Each row of this table is followed by its label. One hidden rule gives the labels. It looks at one to three of the table's principal directions, none of them among the few with the most spread.
[ 1.9  1.8  0.1  0.8 -1.3 -0.1 -2.9  1.6 -0.2  0.   1.6 -1.4 -0.1 -0.9 -1.6  1.7 -0.9 -1.6 -1.1  0.3 -0.9  1.6 -0.4  1.4 -1.7 -1.5  1.2 -2.   0.5  0.3 -0.3  1.4] UL
[ 0.3  1.1  1.1  0.5 -0.3 -1.5 -0.8  2.  -0.1 -0.5  0.7  0.3 -0.2 -0.3 -0.3  0.7 -0.4 -0.9 -1.4  1.5  0.5  0.4  0.   1.3  0.4  0.  -0.9 -0.4 -1.2 -1.   0.   0.4] Zr
[-0.4  0.8  0.6  0.4  0.4  0.4  0.   0.4  0.  -0.1 -0.5  0.6  0.9 -0.3  0.3 -1.   0.5  0.2  0.  -0.3  0.4 -0.6 -0.2 -0.2  0.1 -0.7  1.  -0.9  0.4  0.1  0.5 -0.3] Ty
[-1.5 -0.7 -0.3 -0.6  0.4  0.9  0.7  0.   0.5 -0.5  0.1  0.8 -0.1  1.2  2.3  1.1  0.9  0.6  0.3  0.2  0.2  0.2  0.7 -0.3  0.6  1.8 -1.4  1.4 -1.3 -1.1 -1.2  0.4] Zr
[-1.2 -0.9 -0.7 -0.9  0.7  0.   3.8 -3.1  1.4  1.6 -1.4  2.2  0.1  2.2  3.8 -0.7  0.8  0.5  2.4 -0.2  0.2 -0.3  0.7  0.3  1.8  2.  -2.4  1.6 -0.1 -1.4 -1.4 -0.9] Zr
[-0.3  0.6  0.8  0.1 -0.1 -1.7  1.8 -1.   0.7  0.4 -1.2  2.5 -0.1  2.1  3.1 -0.1 -0.4 -0.4  1.   1.  -0.2  0.2  0.4  2.5  1.2  0.5 -2.   0.9 -1.  -2.2 -0.8 -0.7] Zr
[-0.5 -0.3  0.1  0.3  0.7  0.7 -2.5  1.1 -0.9 -1.3 -0.3  0.3 -0.5 -0.4 -0.6  0.7 -0.9 -0.1 -0.3  0.4 -0.3 -0.1 -0.3 -1.2 -0.1  0.1 -0.7  1.3 -0.7 -0.3  0.8 -0.1] Zr
[-2.2 -2.7 -1.1 -0.5  0.5 -0.7  3.4 -2.8 -0.3  0.  -2.1  1.5 -0.8  1.8  1.6 -1.2  0.   0.9  1.3 -0.4 -0.3 -0.7  0.9 -0.8  1.3  2.4 -2.5  3.9 -0.7 -0.8  0.5 -2. ] Ty
[ 0.  -1.3  0.4 -0.2  0.4  0.3 -0.8  0.5 -0.8 -1.9 -0.1 -1.  -0.3  0.1 -1.1  0.2 -0.4  0.5 -1.1 -0.2 -0.6 -0.7 -0.1 -0.5 -0.7 -0.5  0.9  0.   0.5  0.9  1.  -0.5] Ty
[ 1.6  1.5  0.3  0.5 -0.8 -1.1 -0.7  1.6  0.2  1.1  1.1 -0.7  0.2 -2.1 -1.3  0.  -0.6 -1.  -0.8  1.1  0.8 -0.2  0.1  0.8  0.  -0.8  0.6 -1.3  0.2  0.4  0.   0.8] Zr
[ 0.1  0.1  1.9  0.6  0.7 -0.1 -1.4  1.8 -1.1 -2.1  0.1 -0.4  0.1 -0.4 -2.1 -0.7  0.3  0.7 -1.5  0.3  0.5 -0.6 -1.1 -0.3  0.5 -1.5  1.2 -1.3 -0.4  0.6  1.4 -0.8] Ty
[ 1.7  0.5 -0.2 -0.7 -0.7  0.4 -0.3 -0.7  0.   0.6  0.6 -1.1  0.5 -0.7 -0.8  0.   0.   0.4  0.  -0.7 -0.1  0.5 -0.5  0.1 -1.5 -1.6  2.  -1.9  1.3  1.4  0.2  0.8] Zr
[-0.2 -0.2 -0.2  0.5  0.2  0.7 -3.2  2.4 -1.2 -1.8  0.5 -1.1 -1.  -1.  -1.6  2.  -1.3 -1.2 -0.9  0.8  0.  -0.5  0.1 -0.8  0.3  0.2 -1.3  1.1 -1.  -0.3  1.   0.8] Ty
[-0.6  0.4  1.1 -0.1  0.7 -0.2 -0.6  0.8 -0.4 -1.2 -0.3  0.9  0.2  0.2  0.4 -0.4  0.1  0.6 -0.1  0.4  0.5 -0.5 -0.5 -0.2  0.2 -0.5  0.3 -0.4 -0.7 -0.3  0.5 -0.2] Zr
[-0.3 -0.7  0.7 -0.3  0.  -1.6  4.7 -2.3  1.   0.7 -0.3  1.6  0.7  1.3  1.9 -2.6  1.8  1.3  0.6 -0.2 -0.3  0.   0.1  1.3  0.2  0.3  1.6 -1.4  1.3  0.8 -0.6 -1.8] UL
[ 1.6  1.2  0.5 -0.3 -1.2 -1.8  0.5  0.3 -0.1  1.1  0.7  0.5  0.1 -0.9 -0.2 -0.1 -0.2  0.1 -0.8  1.3  0.9  1.1 -0.2  1.2 -0.1 -0.6 -0.1 -0.4 -0.9 -0.3 -0.1  0.5] Zr
[-2.2 -2.  -1.4 -0.9  1.2  1.4  3.  -3.8  1.   1.1 -2.1  2.2  0.2  2.6  3.6 -0.9  1.1  1.2  2.4 -1.4 -0.8  0.2  0.6 -1.3  0.9  2.5 -2.1  2.9  0.2 -1.1 -1.1 -1.6] Ty
[ 0.8  1.5  1.4  0.8  0.  -1.1 -1.3  2.  -0.4 -0.4  0.4  0.1  0.2 -1.3 -1.3 -0.7 -0.5 -0.3 -0.7  1.   0.7 -0.6 -0.6  0.7  0.2 -1.6  1.2 -1.5 -0.3  0.2  0.6  0.1] Ty
[-0.6  1.8  0.5  0.4 -0.8 -0.8 -3.   3.1 -0.3 -1.8  1.  -0.3 -0.4  0.9  0.8  3.2 -1.3 -1.9 -1.3  1.1 -0.4  1.1  0.3  2.1 -1.2  0.  -1.2 -0.4 -1.8 -2.1 -0.6  2.2] Zr
[-0.3 -2.3  0.  -0.3  1.2  1.7 -0.6 -1.  -0.6 -1.2 -0.4 -0.5 -0.7  0.4 -1.2 -0.2  0.5  1.2  0.1 -0.8 -0.6 -0.3 -0.5 -2.2  0.6  0.4 -0.2  1.1  0.4  1.   0.6 -1.3] UL
[-0.2  0.6 -0.4  0.  -0.2  0.7 -0.6  1.1  0.1  0.5  0.7 -0.6  0.6 -1.1 -0.6  0.3  0.8  0.  -1.1 -0.1  0.8  0.6  0.2 -1.  -0.3  0.4  0.   0.  -0.4  0.1 -0.2  0.8] Ty
[-0.8 -0.1 -0.2 -0.3  0.1  0.2  1.8 -1.1  1.   1.1 -0.4  0.8  0.9  0.8  1.6 -0.8  1.1  0.9  0.2 -0.6 -0.1  0.5  0.4 -0.1 -0.4  0.6  0.4  0.2  0.2 -0.3 -1.1 -0.3] Ty
[ 0.9 -0.1 -1.9 -0.3 -1.2  1.1 -0.1 -0.5  0.3  1.1  0.9 -1.7 -0.4 -0.6 -0.1  1.9 -0.4 -1.4  0.3 -0.4 -0.2  0.5  0.9  0.3 -0.3  0.7 -1.   0.4  0.7  0.3 -0.5  1.6] Zr
[ 1.2  2.9  1.2  1.2  0.   0.4 -3.6  3.1 -0.1 -0.3  0.7 -0.6  0.7 -1.9 -1.4  0.4 -0.9 -1.4 -0.3  0.5  0.5 -0.7 -0.7  0.6 -0.3 -2.4  1.8 -2.9  0.5  0.2  0.4  1.3] Ty
[ 0.7 -0.8 -0.7 -1.2  0.2  1.2 -1.2 -0.9 -0.3  0.1  0.2 -0.6 -0.6  0.1 -0.3  1.3 -0.5  0.6  0.4 -0.2  0.1  0.5 -0.4 -1.2 -0.2  0.1 -1.   1.1 -0.5  0.  -0.2  0.7] Zr
[ 1.6  2.9  0.4  1.  -0.2  1.7 -3.4  2.5  0.   0.5  1.  -1.4  1.2 -2.9 -1.9  0.  -0.2 -1.   0.1 -0.4  0.9 -0.6 -0.8 -0.4 -0.8 -2.8  3.  -3.6  1.3  1.4  0.5  1.8] Ty
[-0.3 -2.3 -0.3 -0.4  0.6  0.9  0.8 -0.8 -0.3 -1.1 -0.4 -1.6 -0.6  0.6 -1.1  0.   0.1  0.6  0.  -0.9 -0.2 -1.4  0.3 -1.   0.7  0.3 -0.1  0.7  0.6  1.   0.5 -0.7] Ty
[ 0.8 -0.1 -0.8  0.1 -1.5 -0.8  1.3 -0.2 -0.2  1.   0.7 -1.5  0.1 -0.7 -1.5  0.1  0.2 -0.4 -1.3 -0.2  0.3  0.9  0.5  0.6 -0.5  0.1  0.   0.2  0.   0.5  0.3  0.4] Ty
[ 0.4  0.7  1.   0.9 -0.2 -0.4 -1.5  1.9 -0.8 -1.5  0.9 -0.8 -0.1 -0.9 -1.9 -0.1  0.1 -0.3 -1.1  0.3 -0.1 -0.1 -0.6  0.4 -0.4 -1.2  1.8 -1.9  0.2  0.9  0.9  0.1] Zr
[ 1.1  1.2  0.3  0.4 -0.2  0.9 -2.7  2.3 -0.2 -0.3  1.  -1.2  0.3 -2.  -1.2  0.9 -0.6 -0.6 -0.8  0.5  0.4 -0.5  0.  -0.2 -0.5 -1.3  1.1 -1.2  0.1  0.6  0.2  1.4] Ty
[ 0.8  0.3 -1.1 -0.6 -0.2  0.9 -3.   0.9 -0.7 -0.7  0.5 -1.4 -0.9 -0.8 -0.6  2.6 -1.9 -1.5  0.3  0.3 -0.2 -0.2  0.1 -0.5 -0.7 -0.1 -1.2  0.5  0.   0.   0.5  1.9] Zr
[-0.3  1.3  0.9  0.6  0.4  0.5 -2.9  2.  -0.2 -1.8  0.5  0.1 -0.3  0.6  0.4  1.6 -0.6 -1.1  0.   0.4 -0.5  0.2 -0.5  0.8 -0.2 -0.7  0.  -1.4 -0.5 -0.9 -0.2  0.9] Zr
[ 1.2 -0.7  0.9 -0.2 -0.3 -0.3  1.7 -0.6  0.   0.4  1.1 -0.9  0.7 -1.2 -2.1 -2.2  1.9  2.  -1.4 -0.5  0.2  0.4 -0.8 -0.7 -0.8 -1.2  3.6 -2.4  1.4  2.6  0.3 -1. ] UL
[ 0.7  0.3  0.9  0.1  0.5 -0.3 -1.3  0.2 -0.7  0.  -0.4  0.4 -0.1 -0.7 -1.4 -0.9 -0.4  0.7 -0.2  0.4  0.4 -0.1 -1.1 -0.8  0.4 -1.1  0.2  0.1 -0.5  0.2  0.8 -0.6] Zr
[-0.5 -0.5  0.8  0.7  1.  -0.8 -3.9  3.3 -1.8 -3.2  0.7 -1.  -1.7 -1.3 -2.9  1.2 -1.8 -1.2 -1.4  1.4 -0.3 -1.  -0.6 -1.1  0.   0.1 -0.6  0.3 -0.8  0.4  1.8  0. ] UL
[-0.2 -1.6 -0.6 -1.3  0.8  0.8  3.1 -3.7  1.2  1.8 -1.3  1.1  0.3  1.6  2.  -1.4  1.1  1.7  1.8 -1.1 -0.1 -0.2  0.  -0.9  0.8  0.9 -0.7  1.1  0.8  0.  -1.1 -1.3] Zr
[-0.8  0.3 -1.1  0.  -0.5  0.3  1.1 -0.4  0.3  0.7  0.   0.   0.5  0.   1.   0.   0.4 -0.4  0.8 -0.6  0.2  0.   0.7  0.1 -0.3  0.7  0.   0.1  0.2 -0.1 -0.3  0.7] Ty
[-0.4 -3.  -0.6  0.7 -0.3 -0.6 -0.4  0.9 -1.7 -1.7  0.4 -2.1 -1.8 -0.9 -3.8  0.1 -0.7  0.2 -1.8  0.3 -0.5 -0.6  0.5 -1.4  0.6  1.  -0.7  2.9 -0.9  1.2  1.8 -1.1] Ty
[ 0.9  0.6 -0.8  0.4 -1.1 -0.8 -0.6  0.4 -0.4  0.4  0.6 -0.8 -0.6 -1.  -0.9  0.8 -1.1 -1.5  0.   0.4 -0.3  0.3  0.3  0.9 -0.5 -0.1 -0.3 -0.1  0.3  0.3  0.5  0.8] Zr
[ 1.   0.   0.4 -0.5 -0.1 -0.1  1.2 -0.1  0.4  0.7  0.5 -0.4  0.7 -1.2 -0.4 -1.1  0.8  1.  -0.5  0.1  0.8 -0.7  0.  -0.2 -0.1 -0.8  1.8 -1.3  0.9  1.4  0.   0. ] Zr
[-0.7  1.6  0.5  0.6  0.9  0.9 -0.8 -0.5  0.9  0.6 -1.   2.1  0.6  1.3  2.2 -0.2  0.1 -0.7  1.6 -0.4 -0.6  0.6 -0.5  0.4  0.4  0.  -0.7 -0.6  0.3 -1.5 -1.  -0.4] Zr
[-0.4 -1.  -0.8 -0.6  0.3  0.4  1.2 -1.7  0.1  0.5 -0.7  0.   0.   0.4  0.4 -0.7  0.   0.6  1.3 -0.9 -0.1 -0.6  0.1 -0.9  0.   0.3  0.1  0.6  0.7  0.5  0.1 -0.4] Ty
[-1.2 -1.   0.  -0.4  0.7  0.2  0.4 -0.7  0.3 -1.2 -0.5  0.5 -0.6  2.1  1.7  0.8 -0.2  0.1  1.  -0.3 -0.8 -0.4  0.2  0.4  0.2  0.8 -0.8  0.5 -0.2 -0.8 -0.7 -0.2] Zr
[ 2.3  0.8 -1.3 -0.7 -1.2  1.2 -0.8  0.3  0.   1.8  1.4 -1.9  0.7 -3.1 -1.5  0.5  0.  -0.1 -0.3 -0.1  1.   0.1  0.2 -0.9 -1.1 -1.   1.6 -1.1  1.2  1.9  0.2  1.9] Zr
[-2.3 -1.8 -1.2  0.7  0.3  0.6  0.9 -0.8  0.  -1.  -0.8  0.2 -1.   2.2  1.2  1.1  0.  -1.   0.6 -0.7 -1.5  0.2  1.1  0.1  0.9  2.6 -2.6  2.6 -0.5 -1.3 -0.4 -0.8] Zr
[ 1.6  1.9 -1.  -0.3 -1.6  1.3 -0.1 -1.   1.4  2.1  0.8 -0.2  1.   0.3  2.2  1.7  0.2 -0.8  0.9 -0.6 -0.6  1.8  0.5  1.9 -1.4 -0.7  0.6 -1.4  0.9 -0.5 -2.   2. ] Zr
[ 2.   1.6  1.  -0.2 -0.9 -0.2  1.6 -0.4  0.6  1.5  0.6 -0.3  1.7 -1.  -0.5 -1.6  1.4  0.8 -0.8 -0.4  0.9  0.5 -0.6  1.1 -0.7 -2.3  2.9 -3.4  1.5  1.3  0.   0.1] Ty
[-3.  -2.3 -0.3  0.   1.5  1.3  1.6 -0.7  0.2 -1.1 -0.8  1.1  0.1  1.3  1.3 -1.   1.9  1.5  0.  -0.7 -0.4 -0.4  0.6 -2.1  0.9  2.5 -0.8  2.1 -0.4 -0.2 -0.2 -1.8] Zr
[ 0.2 -1.3  0.1 -0.4 -0.2  0.  -1.6  1.  -1.1 -1.8  0.7 -1.5 -0.8  0.  -1.8  1.5 -0.6  0.4 -2.   0.3 -0.4  0.6 -0.1 -0.7 -1.   0.2 -0.3  1.  -0.9  0.3  0.7  0.3] Zr
[-0.8 -0.2  0.8 -0.3  1.6  2.1 -2.5  0.1 -0.3 -1.7 -0.5 -0.2  0.3  1.2 -0.2  0.3  0.3  1.   0.2 -1.3 -0.6  0.  -1.3 -1.7 -0.9 -0.9  1.1 -1.   0.3  0.1  0.  -0.1] Zr
[ 0.5 -1.3 -0.5 -0.2 -0.1  1.   1.  -1.3 -0.2  0.6 -0.1 -1.2  0.2 -0.4 -1.5 -1.   0.8  1.3 -0.1 -1.2  0.1 -0.2 -0.2 -1.1  0.  -0.5  1.2  0.2  0.7  1.4  0.4 -0.6] Ty
[-0.1 -0.8 -0.2 -0.8  0.1 -0.4 -0.6  0.4 -0.4 -0.5  0.7 -0.2 -0.7 -0.3 -0.3  0.8 -0.3  0.4 -0.6  0.8  0.2  0.4  0.  -0.8 -0.2  0.9 -0.8  1.1 -1.   0.  -0.1  0.3] UL
[-0.7 -0.3 -0.9  0.7 -0.3  0.9  1.  -0.6  0.5  0.8 -0.1 -0.3  0.3  0.3  0.2 -0.2  0.8 -0.3  0.3 -0.9 -0.5  0.4  0.6 -0.1  0.2  0.8 -0.1  0.5  0.5  0.  -0.5 -0.3] Zr
[ 0.5  0.5  1.7  1.4 -0.6 -2.2  0.1  1.9 -0.6 -1.5  0.6 -0.6 -0.1 -0.4 -2.  -1.  -0.1 -0.5 -1.8  0.7 -0.3 -0.3 -0.3  1.8 -0.2 -1.4  1.9 -2.1  0.4  0.8  1.1 -0.9] Ty
[-0.9 -1.5 -0.6 -0.5  0.4  0.3  2.2 -1.8  0.4  0.4 -0.5  0.1  0.2  0.8  0.5 -1.1  1.   0.9  0.3 -1.  -0.5 -0.1  0.3 -0.9 -0.2  1.   0.4  0.5  0.9  0.7 -0.2 -1.1] Zr
[-1.1 -0.3  0.2  0.   0.1 -1.   2.8 -1.2  0.7  0.8 -0.9  2.   0.2  1.2  2.2 -1.2  0.8  0.6  0.7  0.3  0.2  0.   0.5  0.7  1.   1.3 -1.   1.1 -0.6 -1.  -0.7 -1.1] Ty
[ 0.1 -0.2  0.5  1.2 -0.7 -1.4  2.1 -0.9  0.2  0.1 -0.2 -0.1  0.2  0.9 -0.6 -1.7  0.5 -0.2 -0.3 -0.7 -1.3  0.3  0.   1.7 -0.5 -0.7  1.9 -1.5  1.5  0.8  0.2 -1.5] Zr
[ 1.7  1.4  2.2  0.5  0.2 -1.3 -2.3  2.1 -1.1 -1.5  0.7 -0.8  0.3 -1.5 -3.  -1.2 -0.7  0.1 -1.4  0.5  0.2 -0.7 -1.7  0.4 -1.1 -3.2  3.4 -3.7  1.   1.7  1.6 -0.2] Zr
[ 0.4  0.9  1.1  0.   0.3 -0.1 -1.4  0.9 -0.5 -1.2 -0.2  0.   0.4  0.1 -0.3  0.1 -0.5 -0.1 -0.6  0.1  0.1 -0.4 -0.7  0.4 -0.7 -1.5  0.9 -1.5  0.3  0.   0.7  0.2] Ty
[ 0.  -0.5  1.3 -0.4  0.6 -1.5  4.3 -3.2  0.4  0.5 -1.5  2.1  1.   1.4  1.3 -3.8  1.5  1.7  1.  -0.8 -0.3 -0.3 -0.9  0.7  0.1 -0.9  2.2 -2.   2.   1.1  0.6 -2.7] Zr
[-1.4  0.2 -0.3  1.1  0.  -1.3 -1.2  1.5 -0.5 -0.3 -0.8  0.5 -1.2  0.5 -0.2  1.1 -1.7 -1.8  0.   1.   0.1 -0.3  0.7  0.5  1.6  1.5 -3.6  3.  -2.3 -2.4  0.2 -0.1] Ty
[-0.5 -0.7  0.2 -0.5  0.3 -0.7  1.2 -0.8 -0.4 -0.7 -0.6  0.3  0.   0.3  0.1 -1.2 -0.1  0.8  0.7 -0.3  0.1 -1.1 -0.2 -0.2 -0.2 -0.4  1.1 -0.3  0.4  0.8  0.8 -0.5] Ty
Here are more rows. What is the label of each one?
[-0.3 -1.  -0.3 -0.4  0.4  0.5  0.4 -1.3  0.1  0.  -0.6  0.1 -0.7  1.5  0.6  0.7 -0.1  0.1  0.6 -0.3 -0.3  0.3  0.  -0.3  0.8  0.9 -1.9  1.4 -0.5 -0.8 -0.4 -0.4]: Zr
[ 0.4  2.8  1.9  0.3  0.4 -0.5  0.1 -0.2  0.7  0.4 -0.6  2.4  1.7  0.6  2.1 -1.6  0.7  0.2  0.6  0.   0.   0.6 -1.2  1.5 -0.8 -2.   2.1 -3.5  1.1 -0.5 -0.3 -0.4]: Zr
[-1.8  0.   0.7  0.3  0.9 -1.  -1.1  1.1 -0.7 -2.1 -0.8  0.9 -1.   1.8  0.7  0.9 -1.1 -0.9  0.4  0.7 -0.1 -0.6 -0.2  0.7  1.   0.7 -2.2  1.  -1.7 -1.9  0.4 -0.1]: Ty
[ 1.   0.7  1.2 -0.2 -0.1 -1.   2.2 -0.5  0.5  1.   0.2  1.1  1.3 -1.1  0.2 -2.6  1.4  1.4 -0.3  0.4  0.9 -0.3 -0.5  0.4  0.  -1.2  2.6 -2.2  1.1  1.4  0.2 -0.9]: UL
[ 2.  -1.2 -1.8 -0.4 -1.5 -0.4  0.3 -0.2 -0.8  1.6  1.  -2.3 -0.6 -3.3 -3.1 -0.1 -0.8  0.1 -0.9  0.4  0.7 -0.2  0.7 -1.3 -0.4  0.   0.3  1.6  0.3  2.1  1.1  0.5]: Zr
[-1.3 -1.  -1.7 -1.   0.2  0.6  1.5 -2.6  0.8  1.2 -1.1  1.5 -0.6  2.   3.3  1.1 -0.3  0.1  2.3 -0.3 -0.3  0.5  0.9 -0.2  0.7  2.3 -3.2  3.2 -1.1 -1.9 -1.4  0.2]: Zr
[-2.1 -1.8 -1.6  0.5  0.1  1.   0.  -1.  -0.1 -0.9 -0.8 -1.  -0.9  2.1  0.2  1.2 -0.4 -0.7  0.7 -1.6 -1.8  0.2  0.8 -0.3 -0.5  1.7 -1.3  2.1  0.  -0.7 -0.3 -0.3]: Ty
[ 0.1  2.1  0.6  0.3  0.2 -0.9  0.4 -0.3  1.   1.6 -0.9  2.   0.3  0.6  2.2 -0.5 -0.6 -0.8  2.   0.7  0.8 -0.4 -0.2  1.5  1.4 -0.5 -1.1 -0.4 -0.7 -1.8 -1.   0.3]: Ty
[ 0.8 -1.2  0.8  0.5  0.  -0.6 -2.8  1.7 -1.4 -3.1  1.1 -2.5 -1.3 -0.3 -3.5  0.9 -1.3 -0.5 -1.8  0.  -1.8 -0.3 -0.7  0.  -1.8 -1.4  2.2 -1.6  1.1  1.9  1.4 -0.2]: UL
[ 0.2 -0.8 -0.1 -0.8  1.1  1.9 -0.3 -1.  -0.1  0.1  0.   0.   0.4 -1.  -0.4 -1.   1.   1.7  0.9 -0.7  0.5 -0.7 -0.7 -2.5  0.1 -0.4  1.5 -0.4  0.8  1.6  0.2 -0.3]: UL
[ 3.   0.9  0.1 -0.8 -1.6 -1.  -0.7  0.6 -0.5  0.6  1.4 -1.8 -0.1 -1.8 -1.7  1.  -1.1 -0.5 -1.1  0.9  0.7  0.2 -0.1  1.2 -1.1 -1.9  1.  -1.6  0.4  1.1  0.6  1.6]: Zr
[ 0.7 -2.9 -0.4 -1.1 -0.3 -0.1  1.4 -1.2 -0.7 -0.1  0.5 -1.4 -0.6 -0.7 -2.2 -0.7  0.7  2.3 -1.6 -0.2  0.1  0.2  0.  -1.8 -0.4  0.4  0.8  1.7 -0.2  1.8  0.6 -1. ]: Zr
[-0.6 -0.9 -1.  -0.3  0.3  0.9 -2.1  0.5 -0.1 -0.7  0.4 -0.5 -1.2  0.6  0.3  2.6 -0.9 -0.8 -0.2  0.3 -0.8  0.9  0.5 -0.8 -0.2  1.7 -2.5  2.2 -1.1 -1.1 -0.8  0.9]: UL
[-0.5  0.9  0.   0.2  0.4  0.1 -3.   1.7 -0.9 -1.5 -0.3  0.  -0.5 -0.3 -0.4  1.3 -1.6 -1.2  0.2  0.5  0.  -0.5 -0.3 -0.3 -0.3 -0.3 -0.9  0.4 -0.8 -0.8  0.9  0.9]: Ty
[ 1.3  1.  -0.1  0.1 -0.6 -1.2  0.  -1.3  0.1  1.  -0.5  0.7 -0.2  0.3  0.4 -0.2 -1.3 -1.   1.1  0.2 -0.8  0.5 -0.4  1.4 -0.6 -0.9  0.  -0.6  0.9 -0.2  0.  -0.1]: UL
[-0.8  0.6 -1.1  0.5 -0.8 -0.3 -1.1  0.7 -0.3 -0.1  0.1 -0.3 -0.9  0.7  0.4  2.  -1.2 -1.9  0.6  0.2 -0.2  0.6  0.6  1.   0.2  1.  -2.3  1.5 -1.4 -1.7 -0.2  1.4]: Ty
[ 2.   0.8  0.7  0.7 -1.6 -2.1  2.5 -1.1  0.4  1.2  0.1 -0.4  0.5  0.1 -0.7 -1.6  0.  -0.5 -0.4 -0.2 -0.7  0.4 -0.1  2.9 -0.7 -1.9  2.2 -2.5  1.8  1.   0.3 -0.8]: Ty
[-0.8  0.7  1.7  0.   0.8 -1.   2.  -0.7  1.   0.4 -1.   2.6  1.   1.5  2.4 -1.8  1.2  1.2  0.2  0.4  0.4  0.1 -0.4  0.9  0.8 -0.1  0.2 -0.6 -0.5 -1.2 -0.9 -1.4]: Zr
[-0.7 -1.2  0.3 -0.5  1.2  1.3 -1.9  0.5 -0.6 -1.5  0.2 -0.1 -0.3  0.  -0.8  0.3  0.4  1.3 -0.6 -0.1 -0.2  0.1 -0.6 -2.2 -0.4  0.3  0.3  0.7 -0.6  0.4  0.2 -0.3]: UL
[ 1.1  2.5  0.7  1.3 -0.4 -1.9  0.2 -0.1  0.7  1.4 -0.6  1.1  0.3  0.   0.6 -1.1 -1.3 -2.1  1.4  0.4 -0.5 -0.5 -0.3  2.7  0.3 -1.5  0.5 -2.3  1.5 -0.5  0.  -0.3]: Zr
[ 0.3 -0.2  0.5  0.3 -0.5 -1.   2.1  0.   0.2  0.2  0.3 -0.3  0.3 -0.3 -0.2 -1.1  0.7  0.2 -0.3  0.1  0.4 -0.7  0.4  1.1  0.5 -0.4  1.1 -1.   0.5  0.8  0.2 -0.4]: Ty
[ 2.1  2.  -0.5 -1.2 -0.8  1.7 -0.3 -0.8  0.8  2.9  0.7  0.4  2.  -2.   0.8 -0.3  1.2  1.4  0.  -0.4  1.3  1.6 -0.5 -0.9 -1.6 -1.4  1.9 -1.4  0.6  0.7 -0.9  1.6]: Zr
[-2.1 -2.  -0.3 -0.4  0.7 -0.5  2.7 -1.   0.1 -0.9 -0.5  0.4 -0.4  1.3  1.1 -0.9  0.9  0.8  0.4 -0.3 -0.2 -1.   0.7 -0.5  0.7  1.8 -0.5  1.1  0.   0.2  0.  -1.1]: Zr
[-0.6 -2.6 -0.7 -1.2  0.1 -0.1  0.7 -0.6 -0.8 -1.4  0.3 -0.7 -1.   0.2 -0.4  0.7 -0.1  1.1 -0.9  0.2 -0.4 -0.1  0.5 -1.2 -0.5  1.4 -0.7  2.1 -0.5  0.7  0.5 -0.3]: Zr
[-2.2 -1.8 -0.5  0.3  0.5 -0.2  0.  -0.5 -0.4 -2.6 -0.4 -0.1 -1.3  2.6  0.8  0.9 -0.5 -0.6  0.6 -0.7 -2.3 -0.1  0.4  0.4 -0.7  1.5 -0.5  0.8  0.3 -0.3  0.  -0.7]: Zr
[ 3.   3.2 -0.3 -0.8 -0.9  1.1 -0.3 -1.1  0.9  4.5  0.   1.   2.3 -3.   0.5 -1.4  0.5  1.   0.9 -0.1  2.1  1.  -0.8 -0.7 -0.7 -2.3  1.6 -1.4  0.6  0.5 -0.5  1.4]: Zr
[-2.7 -2.4 -0.1 -0.4  1.6  0.8  1.2 -1.7  0.3 -1.4 -1.4  2.1 -0.9  3.2  2.9  0.5  0.7  0.8  0.8 -0.1 -1.3  0.5  0.4 -0.8  1.2  3.  -3.1  3.2 -1.1 -1.9 -0.9 -1.8]: UL
[-0.7  0.6  1.   1.4  0.4 -1.2 -2.1  2.8 -0.8 -2.4  0.2 -0.8 -0.7 -0.2 -1.6  0.4 -1.4 -1.8 -0.7  0.6 -0.5 -1.4 -0.1  0.9  0.  -0.7  0.5 -1.3  0.2  0.   1.2  0.1]: Zr
[ 0.2 -1.2 -1.2 -0.9 -0.5 -0.5  2.5 -1.4  0.3  1.6  0.  -0.2  0.1 -0.9  0.2 -0.9  0.4  0.8  0.   0.   0.7 -0.2  0.8 -0.8  0.   1.2 -0.3  1.5  0.2  0.7 -0.1 -0.2]: Zr
[-0.1  0.8  1.8  0.3  0.6 -1.5 -0.6  1.4 -0.1 -1.6  0.   1.2 -0.5  0.8  0.9  0.3 -0.6 -0.5  0.   1.5  0.1 -0.7 -0.4  1.6  0.9 -0.5 -0.4 -1.  -0.8 -0.9  0.1 -0.2]: UL
[-1.5 -2.   0.  -0.4  1.2 -1.1  3.  -2.4  0.  -0.1 -1.9  2.1 -0.5  1.4  1.5 -2.1  0.1  0.9  1.4  0.1 -0.3 -1.1  0.2 -0.6  1.5  1.5 -1.4  2.1  0.2 -0.3  0.6 -2.5]: UL
